(in the rows, 128 means zero)
Which row each row swaps with, under one turn or mirror
The rows were stretched afterwards, more along some directions than others.
kizu: [116 163 116 149 156 123 158 137 142 115 134 110 133 126 134 139 149 129
 113 123 144 134 148 162  91]
Bik: [156 122  98 108 128 151 123 104 147 119 115 130 179 147 125 121 136 131
 145 121 155 155 110 158 128]
fupu: [129 119 127 140 153 151 135 162 150 136 118 117 100 164 161 125 141 110
 134 154 156 154 144 127 121]
Kuga: [127 107 124 135 163 117 117 114 165 138 136 116 128 140 179 148 126 115
 121 133 135 151 158 158 137]
Rop: [135 107 128 141 182 143 115 119 163 143 133 125 137 140 164 142 138 119
 131 137 143 142 154 141 127]
gebe: [123 141 100 134 139 154 130 118 128 113 137 138 163 120 151 126 111 124
 111 122 126 120 145 158 121]
supad: [143 127 113 112 116 156 125 106 140 136 120 155 175 145 121 113 137 128
 141 113 138 142 112 144 137]
gasa: [128 165 127 109 157 160 147  98 137 118 134 128 164 119 135 137 125  92
 106 133 123 148 146 167 104]
Sodet: [145 124 106 112 122 134 113 107 146 117 114 149 178 141 125 129 132 153
 133 106 140 146 120 164 134]
mez: [143 122 104 108 123 138 126 110 153 143 123 126 152 145 127 124 136 129
 140 115 142 156 121 151 123]
gimub: [135 103 126 144 177 125 113 124 161 144 138 121 130 153 185 151 129 107
 131 136 150 146 148 140 135]
ruf: [107 152 114 151 159 130 154 157 148 118 126 107 120 136 146 128 147 132
 121 137 149 147 151 150 108]
fulup: [153 117 134 128 138 153 131 106 119 125 119 134 149 164 147 124 139 148
 134 131 156 124 130 133 139]
lida: [155 118  87  96 116 141 129 105 155 115 117 133 170 151 137 136 124 132
 138 107 152 154 108 177 132]
fanip: [142 178 136 112 157 141 133  91 137 104 126 141 175 116 149 134 115  88
 102 135 126 146 143 166 121]
volar: [128 125 104 136 137 157 129 105 126 116 130 138 158 134 144 123 126 142
 111 142 121 118 145 155 113]
sarem: [136 109 129 153 164 154 118 151 145 125 115 120 109 151 161 129 154 114
 129 149 165 152 136 129 124]
vadur: [112 194 149 117 138 150 156 115 121 137 134 144 158 120 114 128 131  97
 106 115 115 143 135 138  95]
kis: [175 105 102  97 125 150 109  84 153 126 111 144 205 149 140 128 120 122
 140 126 156 144 106 166 147]
Timi: [150  77 101 134 162 145 118 131 140 129 127 108 165 158 155 148 155 132
 137 145 151 136 114 168 133]
taseb: [148  88  95 128 158 164 120 125 131 119 127 117 166 151 145 146 148 140
 143 133 143 130 106 164 134]
Gak: [127 131 101 136 125 151 124 108 108 109 130 129 164 123 125 114 115 141
 102 131 126 126 137 150 118]
muto: [131 183 128  94 132 149 158 105 123 129 134 136 163 136 116 122 119 107
 103 115 118 146 129 179 108]
volus: [132 134 144 154 156 159 113 158 125 127 124 123 113 144 131 111 147 121
 124 139 148 146 152 118 117]
denag: [128 193 139 110 136 129 166 138 138 130 137 130 130 132 135 126 108  83
 107 133 132 141 135 162 104]
zes: [145 121 146 132 147 150 129 128 120 143 126 128 142 172 153 124 146 136
 143 131 166 133 130 119 130]
Dofit: [146 101 113 125 156 130 111 110 171 146 112 131 133 164 176 146 120 119
 126 141 150 145 143 153 138]
fimos: [135 134 124 122 125 151 122 116 140 142 117 137 166 140 119 125 155 131
 148 109 138 151 127 153 119]
gakep: [129 117  97 126 126 151 135 106 126 116 130 129 146 137 142 123 122 138
 124 143 117 117 143 162 118]
Feteg: [137 121  93 124 138 158 130  96 129 117 133 132 162 127 144 131 115 133
 105 136 126 129 141 165 118]
zep: [140 177 121 106 147 122 132 105 146 104 127 142 166 125 144 145 105  97
  95 121 128 149 134 169 118]
lor: [118 164 111 150 157 121 159 142 145 102 123 111 122 129 137 141 144 129
 102 128 144 138 148 152  98]
gugov: [109 204 140 114 146 133 161 120 141 119 133 147 139 110 116 135 131  94
  83 114 117 145 149 166  99]
vipur: [170 105  96 104 122 156 114  94 159 123 108 132 182 155 157 145 134 127
 149 132 162 148 112 157 147]
Kat: [124 192 138 107 147 141 162 105 139 116 127 151 171 112 117 129 110  92
  85 115 132 147 127 161 106]
dafu: [142  86  92 130 156 134 124 134 146 121 121  99 146 164 165 156 144 130
 131 150 147 143 113 175 131]
zakad: [123 148 116 140 155 128 153 124 150 123 130 111 131 131 136 133 132 128
 129 134 149 130 137 145 106]
pamib: [137 133 140 121 137 152 149 111 128 132 132 123 123 150 152 136 134 140
 128 134 153 125 141 148 134]
rar: [140 186 130  93 135 148 154  87 135 116 134 143 168 131 125 133 110 112
 102 118 128 142 138 173 110]
Nusef: [161  90 101 112 127 172 108 106 147 132 119 127 173 160 146 130 142 135
 168 128 149 155 114 150 141]
vad: [142 109 102 109 114 129 110 118 143 144 118 134 158 162 147 118 123 135
 148 132 146 135 134 147 133]
zar: [128 132 104 136 126 166 127 113 110 115 132 128 154 127 115 119 128 142
 114 129 124 114 141 144 111]
Todis: [149  97 120 143 164 157 108 148 137 122 116 119 130 148 153 121 149 123
 129 148 158 161 132 143 131]
tuki: [137 165 113 130 136 137 165 114 164 113 118 112 131 141 136 141 141 124
 119 138 146 136 136 179 112]
Viki: [138 110 139 137 145 153 127 122 130 148 126 126 125 182 161 126 137 136
 153 131 163 137 131 125 130]
bos: [139 132 131 121 142 147 137 130 127 130 122 122 138 176 147 134 138 155
 143 133 156 128 134 149 129]
dulak: [148 102  93 126 144 138 119 118 129 114 119 126 167 145 142 133 127 133
 125 146 122 129 102 164 127]
baver: [145  91 122 132 162 129 113 104 166 148 130 121 138 163 187 143 119 115
 136 147 147 145 144 149 143]
dun: [148 127  99 100 107 153 130  99 156 128 125 139 173 147 137 131 120 137
 153 110 141 140 124 161 127]
sidiv: [141  95 107 122 151 149 135 136 145 130 125 103 151 158 161 148 143 118
 129 139 151 150 112 173 139]
giz: [144 107 144 143 170 152 110 158 142 130 122 118 119 133 154 127 158 115
 123 147 163 146 145 131 126]
rilov: [113 138 108 148 153 131 153 141 138 120 130 102 132 139 126 134 155 145
 116 141 135 132 140 157  83]
dete: [137 173 131  95 143 140 150  96 141 119 131 147 177 126 127 119 107 100
  94 124 125 149 136 165 107]
sada: [137 135 141 145 150 145 121 153 136 125 119 117 111 144 143 123 140 122
 109 138 160 159 152 141 123]
tagi: [135 131 131 125 135 139 120 103 123 125 117 134 137 170 158 128 129 137
 133 143 142 127 133 116 138]
Mafe: [125 177 143 106 154 149 150 122 133 116 127 134 160 124 128 124 126  90
 108 129 134 150 138 155 101]

zep is swapped with kis
dete is swapped with lida
dafu is swapped with baver
sada is swapped with Gak
vipur is swapped with fanip
Viki is swapped with rilov

Which row each row swaps with, under one turn or mirror
The rows were stretched afterwards, more along some directions than others.
dolez: [114 140 160 108 115 121 130 102 145 122 138 156 129 127 176 147  89 125
 132 134 118 126 119 114 150 126 111 104]
vota: [163 121 116 125 135 133 141 114 135 184 135 158 150 139 136  97 126  81
 130 161 137 124 131 141 130 124 125 123]
kozun: [120 142 130 146 139 143 127 174 134 133 128 107 149 115 129 136 172 111
 136 140 138 119 123 131  96 141 145 130]
bime: [114 141 160 115 123 117 121 110 151 124 134 160 129 130 171 147  91 135
 135 136 122 132 124 116 155 123 113 110]
lazil: [157 119 123 119 140 143 137 113 128 187 122 144 154 131 127  97 129  83
 125 155 121 127 126 144 134 125 126 134]
Lamo: [125 134 141 127 113 114 129  77 138 115 152 180 117 112 169 133  97 106
 116 127 137 107 119 109 117 133 112 120]
gulo: [112 141 111 125 135 145 111 148 117 126 138 152 137 137 142 133 126 120
 139 150 149 133 132  81 147 123 142 124]
tum: [114 125 119  82 130 138 103 108 121 127 148 123 143 151 130 133 113  74
  98 174 119 143 114 129 121 122 103 104]
Sal: [134 138 108 111 142 151 114 152 105 155 136 131 156 127 138 124 150  84
 121 180 138 132 116 100 150 118 123 110]
nataf: [117 147 145 107 106 115 134  95 140 109 144 158 122 118 177 140  88 113
 134 137 122 125 116 109 136 110 108  93]
Kogin: [122 129 143 116 120 158 113 138 147 142 143 116 134 134 150 131 123  79
 152 164 117 125 119 111 100 152 131 111]
rukud: [106 150 127 140 147 115 157 161 124 127 147 122 140 112 127 118 177 109
 134 156 136 126 128 135 109  90 114 133]
bofub: [137 127 166 171 124 100 112 132 170 105 151 162 127 116 147 125 124 142
 154 147 158 114 130 131 117 132 140 120]
rivi: [122 130 142 141 132 159 122 164 139 135 121 106 144 120 139 139 156 102
 139 142 121 120 119 124  98 159 145 128]
sotiz: [133 104 136 141 152 151 131 107 126 154 108 145 141 114 118 116 125 123
 124 129 114 127 123 134 151 142 143 157]
lin: [130 120 130 147 165 152 102 147 119 143 122 135 165 138 108 134 154 148
  94 128 145 149 109 146 169 152 129 147]
suz: [167 139 119 126 127 136 129 119 141 165 140 167 149 142 133  97 126  89
 133 169 137 129 133 135 123 119 130 116]
Sipi: [115 113 133 101 138 127  92 111 125 117 155 131 147 142 126 134 121  94
 116 189 137 142 124 120 145 127 116 105]
Salos: [106 128 121  85 130 145 110 124 120 122 136 113 142 143 119 131 126  78
 104 169 115 150 114 128 118 114 104 110]
bonin: [130 135 182 166 115 115 145 129 164 103 152 142 112  89 146 136 142 116
 141 138 139 102 108 133  97 135  98 127]
Nifo: [134 132 154 117 114 154 119 127 149 139 148 122 131 136 143 126 122  67
 149 173 121 125 121 118  95 147 120 113]
belo: [100 143 142 128 142  87 158 139 129 125 145 131 123 112 118 107 146 112
 144 170 134 125 135 134 134  61 106 130]
nen: [123 126 142 150 135 153 116 171 142 131 122 102 148 118 133 138 160 114
 141 144 130 120 122 124 102 154 152 127]
Mer: [124 141 152 115 110 112 131  88 138 118 142 173 118 116 179 136  88 111
 129 139 125 116 119 116 134 117 106 104]
tubit: [ 68 143 149 135 132 135 127 142 127 107 116 141 114 139 138 145 103 186
 137 100 120 151 125 102 132 123 146 147]
bolov: [149 138 146 152 121 108 118 132 162 120 154 175 141 125 150 119 127 116
 156 158 161 115 133 128 113 128 137 112]
ketas: [108 142 128 130 145 106 161 157 131 134 139 125 138 113 112 106 159 102
 134 175 139 127 142 135 128  71 111 134]
Mas: [114 137 152 127 131 137 110 139 143 125 124 144 139 131 163 151 106 150
 136 124 123 148 117 117 166 142 124 112]
tul: [ 69 136 142 115 122 126 127 126 132 107 121 132 108 139 138 138  97 155
 125 109 109 142 123 116 107 108 129 143]
Mogos: [ 82 141 130  93 127 138 127 128 120 120 128 108 127 141 128 128 115 116
 113 134 106 145 110 123 108 110 114 125]
zekam: [171 121 120 125 133 120 133 112 137 168 139 155 156 128 134  90 117  83
 129 165 135 128 134 150 134 112 132 120]
Kulok: [117 139 136 120 105 112 132  81 138 107 143 170 114 109 171 136  95 107
 121 130 128 112 119 107 120 127 110 110]
mef: [124 136 182 169 117  98 133 132 169 101 155 151 115  98 152 139 133 136
 150 134 146 103 120 133 103 135 111 124]
tapeg: [119 123 142 140 153 145 100 162 127 138 110 118 165 125 137 144 142 158
 123 123 133 152 111 131 179 146 139 124]
Puvom: [164 139 135 137 119 118 129 127 154 146 161 175 146 131 148 111 131  96
 146 162 157 118 139 130 114 126 125 109]
dif: [116 131 133 126 111 121 129  87 134 108 144 174 117 107 161 132 104 109
 110 131 133 109 117 106 111 128 115 122]
Pibe: [121 127 143 141 129 156 113 163 145 136 133 110 146 127 137 140 153 108
 139 139 125 124 122 123  97 167 144 127]
kof: [155 117 126 126 141 139 141 109 131 176 115 144 147 125 123  98 126  92
 124 155 115 126 124 145 137 119 130 138]
zameg: [103 136 138 125 144  86 151 131 132 124 145 130 124 117 119 103 135 109
 145 179 127 131 135 135 136  58 111 131]
rotup: [ 69 144 146 137 128 124 121 135 131  96 122 138 109 139 133 137  99 190
 139 104 122 144 130 104 131 115 150 149]
gagi: [ 61 139 147 121 130 131 133 128 130 110 116 139 108 145 138 143 105 165
 131 101 110 144 123 110 112 115 135 151]
veka: [ 64 146 151 121 125 126 135 130 126 103 112 136 108 138 138 143 104 177
 136 104 111 143 127 108 126 110 132 144]
mupi: [126 130 151 127 116 156 118 144 147 142 134 117 138 131 143 133 133  92
 151 153 121 124 121 119  95 159 137 117]
bul: [ 78 138 145 151 136 123 109 139 133 103 122 164 116 136 142 140 101 184
 144 116 140 136 140  92 144 113 163 150]
Sumak: [132 138 170 161 120  97 120 125 171 100 156 165 121 117 150 126 115 138
 157 150 155 116 125 128 113 120 127 114]
pezi: [132  94 137 156 137 128 103 128 144 118 125 162 140  98 123 121 135 144
 107 125 133 120 132 116 120 147 144 164]
Pime: [125 121 132 146 167 153 106 146 118 136 120 142 165 129 104 132 155 144
  95 135 151 155 115 147 168 135 126 151]
zopom: [132  93 144 133 150 101  90 137 143 123 148 131 136 117 117 123 124 129
 124 171 127 131 135 124 148 121 126 137]
Nunu: [123 146 129 152 143 129 144 177 135 124 130 108 149 105 116 120 176 113
 138 155 140 122 134 141 108 100 135 133]
zug: [124 128 187 170 124 105 138 125 167  99 148 159 111  97 138 134 129 142
 136 139 142 107 119 137 110 127 108 137]
mak: [112 103 151 128 144  90 117 135 149 114 149 136 127 111 113 109 121 126
 143 189 126 136 145 123 154  82 119 133]
vufe: [127 141 142 101 112 144 135  89 136 134 165 159 117 144 140 111 101  55
 149 186 129 127 124 111 105 118 107 115]
vam: [117 134 122 145 157 141 114 124 115 127 132 158 144 138 104 116 141 132
 102 137 152 143 114 142 144 118 122 150]
dor: [107 125 135 114 145 127  94 108 127 110 151 132 139 140 128 146 123 107
 129 166 142 141 129 121 151 122 132 106]
Pipas: [131 134 171 169 116 103 121 132 171  99 157 169 122 111 152 137 124 142
 154 142 156 112 131 124 109 134 128 118]
dipun: [147 132 155 139 129 136 148 138 145 134 147 121 132  82 129 127 161  78
 111 161 125 109 100 142 106 127  75 131]
dis: [125 107 129 150 127 135 106 109 136 116 131 159 125  99 140 132 124 130
 107 122 137 109 121 112 114 157 134 145]
dozi: [ 89 134 133 102 126 132 125 118 122 117 125 122 123 141 132 131 105 126
 107 124 103 146 119 130 111 115 121 135]
Makep: [106 108 148 152 148 148 114 106 131 120 115 148 134 105 119 128 127 145
 132 130 129 136 124 123 153 138 157 149]
dat: [110 136 154 112 123 120 119 114 141 133 129 147 134 129 174 142  97 145
 138 125 119 139 120 117 155 132 117 114]
duz: [118 121 144 139 155 151  98 159 131 135 114 123 160 137 129 149 139 156
 115 126 130 151 106 134 170 147 134 129]
rituf: [109 113 146 122 150  85 118 132 137 124 146 130 126 111 113 106 122 128
 142 188 127 143 138 128 161  71 118 132]
banid: [164 130 132 144 126 115 129 130 147 151 150 160 148 131 146 101 134 103
 148 162 149 117 131 136 120 125 141 116]
larit: [103 138 115 135 136 141 110 153 118 118 132 156 137 131 138 133 127 137
 143 153 150 139 137  82 149 111 148 129]
Difeg: [129  96 144 148 152 144 125 101 134 153 117 143 135 112 121 119 123 130
 121 128 118 125 128 136 143 144 147 158]
gigu: [125 125 152 130 133 138 111 139 135 131 121 136 148 123 161 150 119 147
 132 132 120 143 113 122 166 143 125 113]
fimop: [115 145 127 142 139 139 146 173 130 133 139 116 149 112 124 125 181 103
 133 143 140 123 132 134  96 122 127 136]
poni: [ 82 137 140 149 137 123 111 145 124 105 116 151 120 140 134 136 106 188
 143 109 139 141 137  99 148 118 163 146]
Favu: [114 144 121 130 139 110 160 159 122 125 134 108 138 105 117 110 159  99
 136 162 130 125 130 137 121  74 122 122]
tir: [105 126 122  83 127 134 113 107 117 127 137 117 138 150 127 132 111  89
 103 160 111 150 113 129 116 120 106 110]

nataf is swapped with dozi
pezi is swapped with dor
tum is swapped with dif
gulo is swapped with Pime
suz is swapped with rukud
dolez is swapped with tul
poni is swapped with tapeg

